Each row is where one point has got to under a steady rotation. How many steps took it there?
The counts run from 0 to 896.
[108 123 122 125 101 139 139 128 111 136 120 166 169 133 148 126  94  84
 126  91 164 139 107 144  93 144 132 147 161 173 102  96  74 114 138 108
 137 134 127 186  96 109 104 108  62 125 156 160 107  67 113 121 185 141
 105 144 126  86 109 155  96 115 144 113 118  79 111 116 134 157 127 104
 132  65] => 828
[107 179 146 153 118 122 141 140 136 107 140 188  62  99 137 132 138 138
  73 132  95 109 146 121 120 141 140 128  97 150 162  96  86 117 163 172
 116 113 109 126 199 133  92  91 111 123 176 119 115 153  88 136 117 175
 139 125 105 139 105 139 117 155 134 173 136 112 163 104 125 101 119 129
 146 129] => 20
[100 185 105 131  90 144 140 120 117 130  95 124 158  94 131 132  97  97
  71 147 167 119 101  95 142 134 126 123 102 125 120 146 106 100 175 122
  89 106 106 129 152 121  90  89 114 105 165 169 128 102  82 119 162  90
 129 108 115  93 123 124 133 138 111 120 142 100  98  83 103 123 140 163
 148  85] => 500
[ 96 133 200 122  84 127 120 129  95 150 122 133 179  70 129 146  81 115
  92 175 159 115 139  86 140 153 131 149 148 138 100 147 104  99 166 170
 120 117 159 128 171 130 105  91 100 101 170 157 108 121  74 134 119 100
 146 132 104 127 113 147 152 132 135 112 149 113 135  80 100 142 139 134
 125  96] => 886
[105 137 177 157 141 138 119 139  90 100 114 141 146 116 116 150  73 126
  95  78 138 108 108 109 140 112 120 134 180 108 102  76 113 141 131 168
 147 118 103 164 143 142  95 118 109 139 169 133 105  80 102  91 122  84
 121 157 134  77 119 154 145 134 108 171 131 151 123  69 135 132 128  65
 154 112] => 455
[ 87  95 171 128 124 128 137 111 128  97 139 177  94 105 134 146 137 132
 115 124  82 147 138 115 132 176 107 122 175 164 107  95  87 112 180 160
 153 140 169 168 142 130  85  79 100 159 184 130 160 133  95 143 144 169
 141 122 114 135 100 122 128 123 163 181 119  90 142 123 133 131 127 131
  96 103] => 685
[152  94 134 117  99 100 139  98 134 115 121 167 147 123 130 131  98  80
  87 116  96 110  72 127 116 144 100 113 192 111 109 105 124 138 187 123
 137 104 131 177 145 122 121  56 137 143 173 114 102 109  79 112 131 136
 134 140  84 115 155 142 111 125 157 191  95 111 102 105 126 118 139 117
 151 106] => 578
[118 187 140 154 150 128 127 105 110  75 146 155 163 121 138 150 131 131
 122 107 130 135  86 124 119 123  94 133 154 136  91  87 115 153 158 161
 154 140  83 162 158 136 109 118 119 110 187 126 141  79 113  95 127 102
 118 130 126 124 140 122 130 149 115 165 115 137 128  78 124 149 148  89
 211 108] => 261
[ 92 135 159 126 103 153 118 105 141 119 180 125 158 126 129 145 111 151
  87 108 162 113 134 107 115 133 112 164 143 179 100 115  72 101 158 151
 122 127 114 185 151 128 113 129  92 128 180 128 130  93 127 120 119 107
  94 144 130 136 124 172 149 185 101 133 137  57 111  77 114 151 181 122
 143 105] => 623
[114 139 140 112 124 133 119 109 118 112 121 150 151 137 137 137  75  98
 114  90 172 110 121 115 112 138 141 134 156 147  79 117  60 127 154 103
 137 105 105 148 117  72 131  60 113  93 151 156 128  90  71 104 137 114
 142 160 106  92  96 145  90  94 165 150 112 110 121  98 105 145 155  85
 151  93] => 179
[143 164 133 162 125 145 152 138  95 119  95 152 171 150 153 118 105  84
  99 113  79 152  72 178  84 142 110 115 155 155  75  91  77 115 117 166
 124 123 107 145 136 112 110 100  75 122 135 102  74  87  85 130 187 124
 136 123 113  91 132 138  76 132 135 136 154 117 128 113 127 120  99 111
 138 120] => 441
[133 147 144 116 117 117  92 111  87 145 136 155 166 128 140 151 114 121
 177 147 144 119 107 134 135 162 105 134 127 142 147 102  98 123 137 161
 115  75 108 182 173 167  85  87  95 131 139 121 142  79  66 146 146  93
 136 118 112 131 141 103  94  87 149 144 122  81 137  92 120 104 123 144
 133  89] => 655
[114 107 149 129 107 158 111 109  94 109 146 118 163  97 129 165  90 123
  97 134 138 129 159 128 115 148 109 149 148 150 105 122  94 129 139 177
 124 127 171 179 166  88 109  97 102 109 148 126  94 124  77 129 121 141
  82 146  75 137 111 117 139 163 131 149 175  83 127  90 108  98 150 100
 184 132] => 153
[119  85 144 103  79 137 120  79 114 128 131 114 181 126 144 144 115 126
 121 151 131 140 128  92 133 163 105 133 187 158 102 148 107 121 157 178
 135  93 177 171 151 125 113 132  97 119 168 131 118  91  95 137 137 109
  90 129 111 130  93 121 140 155 138 150 141  80  97  72 127  98 131 191
 134  71] => 362
[168 159 134 172  94 134 148 142  93 124 109 164 154 113 164 108  83 106
 113 104 102 123  67 154  93 121 118 130 146 129 102  85 100 122 139 157
 120 111  68 160 165 108 104  98 105 129 167 113  72  82  80 126 159 123
 142 120  88 109 165 162 100 143 127 137 113 121 112 125 142 123 135  78
 165 126] => 53
[113 102 181 137 127 152 113 129 105 163 162 145 167  92 153 129  70 127
 121 165 107 112 130 122 121 150 108 141 132 149  83 138  79 113 129 147
 113 144  99 153 163 118 110  66  64 102 138 127 130 105  77 143 131 121
 126 180  87 144 172 158 122 159 161 147 151 103 137 124  83 168 154 130
 136 120] => 483
[104 141 156 106 113 132 121 107  99  97 134 187 100 145 131 166  95 124
 155 123 169 117 116 123 157 159  89 129  99 139 152  86  79 153 149 110
 123 132 134 177 131 179  79  84  97 153 134 161 153 101  70 136 174 121
 114 155 137 107 123  90  93  94 151 131 114 105 151 123  94 140 135 121
 108  60] => 7
[142 145 132 156 104 165 149 127 134 107 170 143 109 109 182 142 106 127
  81 146 114 162 115  98 150 118 112 113 132 149  97 101 112 118 160 158
 104 111  58 131 167 131 115 104  80  98 120 136 117  87  93 136 129 152
 146 128 133 161 147 139  84 190 137 164 156 124  97  96 101 120 141 133
 164  97] => 873
[108 144 114 126 122 141 175 136  99 106 134 176 127 145 165 169 110 104
  98 107 132 137 112 112 108 135  91 110 100 159 120 109  98 128 141 152
 120 161  76 143 163 142 100  89  73  97 133 145 117  91 102 116 176 134
  92 187 130 114 182 145  83 197 138 136 135 105 123 113  85 153 147 131
 146 114] => 12
[112 156 169 130 129 136 114 108  94  99 110 155 133 157 148 146  84 113
 158 128 145 143 133 109 142 159 119 140 141 144 101  99 106 140 124 170
 152  96 153 150 137 131  92  92  88 106 118 154 124  94  77 151 164 122
 124 138 122 109  56  82  92  91 163 150 148 120 149  78 108 103 108 126
 125  68] => 73
[103 161 186 164 124 133 154 148  71 136  93 159 170 113 140 124  68  98
 144 133 138 122 113 134 104 103 102 140 135 116 115 100 153  91  93 174
 136 114 118 147 206 132  77 122 107 101 133 130  75  78 107 140 159 116
 144 157  99  89  94 142 114 144 120 123 144 144 121  78 139 108 121 126
 124 102] => 526
[111 167 159 138  96 119 122 117 111  81 149 120 107 111 143 133  99 137
  86  95 155 116 128 111 163 143 141 143 136 143 107 118  91 154 214 159
 117 107 125 155 160 116 123  80 128 112 164 139 155 137  93 108 108  75
 137 129 114 131 106 113 122 126  87 138  79  61 154  96 132 128 158 119
  95 137] => 711
[122 219 115 171 118 139 128 125 117  88 119 140 134 100 147 121  92 165
 107 131 136 136 123  93 129 127 140 138  92 163 134 111  61 129 139 165
 123 129 103 130 173 152  70 139 131 118 183 138 124  94 107 128 124 114
 118  87  95 108  94 115 129 169  99 142 120 100 135  88 128 128 132 127
 164 106] => 628
[120 128 140 157 103 136 199 120 114 102  86 148 130 145 145 110 105  88
  90 108  86 156  67 131 112 151 116 110 170 136  97  99 116 124 155 124
 133 154 146 156 111 121  79  97  90 144 143 140 111  95 112 133 199 130
 141 138 138  79 121 120  90 159 137 143 106 107 128 119 139 155 104 128
  80  93] => 895
[145 130 102 116  95 123 139 114 133 117  95 134 132 123 185 106  82 102
 125 121  94 118  84 104 128 173 123 100 161 102 145 133 105 146 186 128
 127 100 119 157 171 145 102  72 144 128 159 118 127 106  66 134 143 108
 109 132  91 112 141 115 115 144 150 181  75  81 112 115 140 116 125 188
 111 121] => 574
[118 180 159 168 101 180 135 134 114 127 136 121 155  88 143 154  70 141
  64 129 157 126 137 114 151 121 119 132 103 117  98 131 102 123 151 154
  92 108  65 155 162 135  97  96 109 124 140 142  98 105 115 134 135  96
 120 174 128 132 174 145 122 185  97 144 155 128 134 114  82 149 166  98
 160 120] => 415
[159 103 140 120  94 129 154  88 130  94 126 145 117 127 171 120  68 105
 121 119  89 140  75  84 148 169 105 108 173 128 124 127 106 161 195 129
 144 100 131 178 135 126 121  74 134 132 141 136 147 106  87 144 132 112
 120 143 101 115 152 114 101 140 151 184  69  75 133 120 135 134 143 148
 115  97] => 575
[153 115 187 124 110 112 158  92 135 117 137 186 134 164 175 154  95 114
 120 120 121 118 118  88 119 125  88 125 165 128 129 103 132 120 132 155
 137  92 130 143 149 159 120 140  97 112 142 136 107  76  87 112 105 127
  93 154 138 112 148 179 132 181 124 161 116 125 114  45 117 139 153 111
 162  79] => 663
[136 195 161 177 122 147 123 106 115  82 120 122 154 138 144 135  90 132
  84 147 122 138 133 127 140 152 103 115 125 116 122  95 122 144 120 165
 105  95 122 142 151 122  90 125 104 120 142 120  73  99  94 135 136 112
  98 150 143  98 124 132 117 187 100 164 172 144 136  49 111  96 139  95
 182 109] => 734
[ 68 150 184 120 133 121 113 115  76 110 136 161 112 114 108 168 116 123
 138 129 171 116 135  93 171 129 120 134 141 143 107 109  79 131 187 170
 130 125 140 146 165 138 104  64  96  99 135 158 177 126  85 118 142  90
 161 141 116 108  64 105 120  76 149 130 119  99 147 101  97 135 125 133
 102  90] => 392
[145 178 159 136 105 124 121 128 157 103 158 189  97 166 171 121 131 132
 144 113 141 132 113 147 143 141 105 171 107 159 127  87 103 117 141 124
 125  75 108 165 156 143 107 105  96 122 133 118 133  90 113 159 138 133
 129 138 125 133 110 122  61 167 119 149 110  79 169  85 132 103 136 123
 105  71] => 337
[ 98 151 146 127 113 126 179 112 150  88 115 154  83 143 167 117 110 151
  98 119  99 146 106  47 159 131 133 118 139 156 103 124  73 133 187 149
 164 132 117 134 160 148  96 123 121 108 171 165 160 106  97 133 128 118
 128 115 121 127  92 125 124 163 142 178  98  81 122  93 131 144 115 172
  98  82] => 103
[111 159 124 140 129 118 165 122 137 108 127 157 124 126 161 143 140  86
 103 100 137 133  90  98 122  95  86 134 156 140  91  78 157 111 170 131
 127 106  79 137 163 142 104  85 117  91 163 152 145  84 127 116 153 132
 170 157 143 127 105 126  85 155 140 136 126 121 111  79 137 117 132 141
 144  73] => 789
[124 148 176 164  93 163 164 134 100 126 110 167 121 107 158 116 127 121
 104 107  72 139 130 166 114 166 146 135 151 119  93 102  99 111 158 177
 122 135 120 165 142 145  84 109  70 143 155 118 125 128 117 156 151 112
 155 159 142 133 162 145 136 145 124 156 141 103 156 114 128 121  99 137
  76 135] => 811
[139 159 145 123  94 126 147 121 136 120 117 184  86  86 162 118 145 128
  99 145  77 119 122 124 111 166 139 130 127 129 137 108  99 102 171 168
 123 107 110 142 189 145  99  91 111 120 187 115 130 131  82 149 134 160
 167 101 114 151 141 150 128 129 155 172 142  92 146 103 131 109 117 126
 115 115] => 878
[110 149 171 135 109 110 108 127  70 115 112 147 143  96 120 153 108 126
 113 157 115 104 118 130 129 144 116 147 107 130 155 113 102 147 176 211
 112 138 156 148 209 150 106 101 129 138 178 118 103 141  63 132 123  92
 132  96  82 147 150 118 161 120 102 119 106  80 163 114 137 124 115 122
 141 158] => 519
[141 125 139 129 102 122 118  82 114  87 112 149 141 132 122 135  88 153
 125 146 105 135 115 103 139 167  96 123 176 159 144 120  73 147 151 150
 141 114 179 175 129 155  88 122 127 145 173 134 115  95  63 136 129 137
  85  86 107  98 103  96 150 135 139 174 116  89 128  84 135 125 126 124
 148  83] => 366
[ 96 169 162 139 106  99 161 129 124 111 103 174 106 132 143 131 133  95
  84 124 110 129 125 104 123 147 126 134 113 142 144 110 117 107 145 181
 121 111 160 118 187 153  94  99  97  86 151 140 106 149  95 149 146 129
 152 149 145 126  84 130 112 142 126 144 154 114 164  65 123  81  87 158
 103 100] => 599
[141 139 196 153  81 147 153 139 122 129 135 165 105 113 172  94 116 131
 119 132  77 135 129 146 131 174 146 149 159 136 105  99  98 130 148 171
 130 127 127 175 147 141  83  99  65 135 143 123 120 121 103 166 144 133
 160 130 145 146 139 134 103 142 140 151 120  82 170 125 136 128 110 123
  69 121] => 810
[106 150 184 139  92 128 176 120 121 115 136 196 121 128 144 127 136 137
 111 105  83 146 114 141  90 147 113 153 172 183  96  96  80 114 144 172
 149 163 151 142 152 140 101 133  69 143 174 108 113 104 120 143 155 155
 137 117 133 116 117 166 131 153 133 140 109  84 155 111 146 170 103 102
 104 105] => 231
[116 146 102 107 102 108 102 105 111 115 141 129 140 113 154 131 144 127
 135  85 127 104 116 129 120 155 128 133 144 133 145 115  98 138 199 167
 134  94 101 181 180 143 112  74 143 115 184 104 144 117 110 116 122 105
 113 134  86 138 124  95 133 128 122 157 110  37 130 104 151  75 140 170
 141 115] => 255
[128 157 134 127 100 121 135 100 138  81 128 141 114 140 151 121  60 161
 102 112 130 121 124  71 153 149 139 134 144 143 153 133  56 140 168 140
 147 102 135 151 130 140 106 133 156 133 159 138 141  93  84 127  92  98
  87 140 120  89  84 123 143 154 111 173  86  86 128  73 135 147 142 138
 119  90] => 172
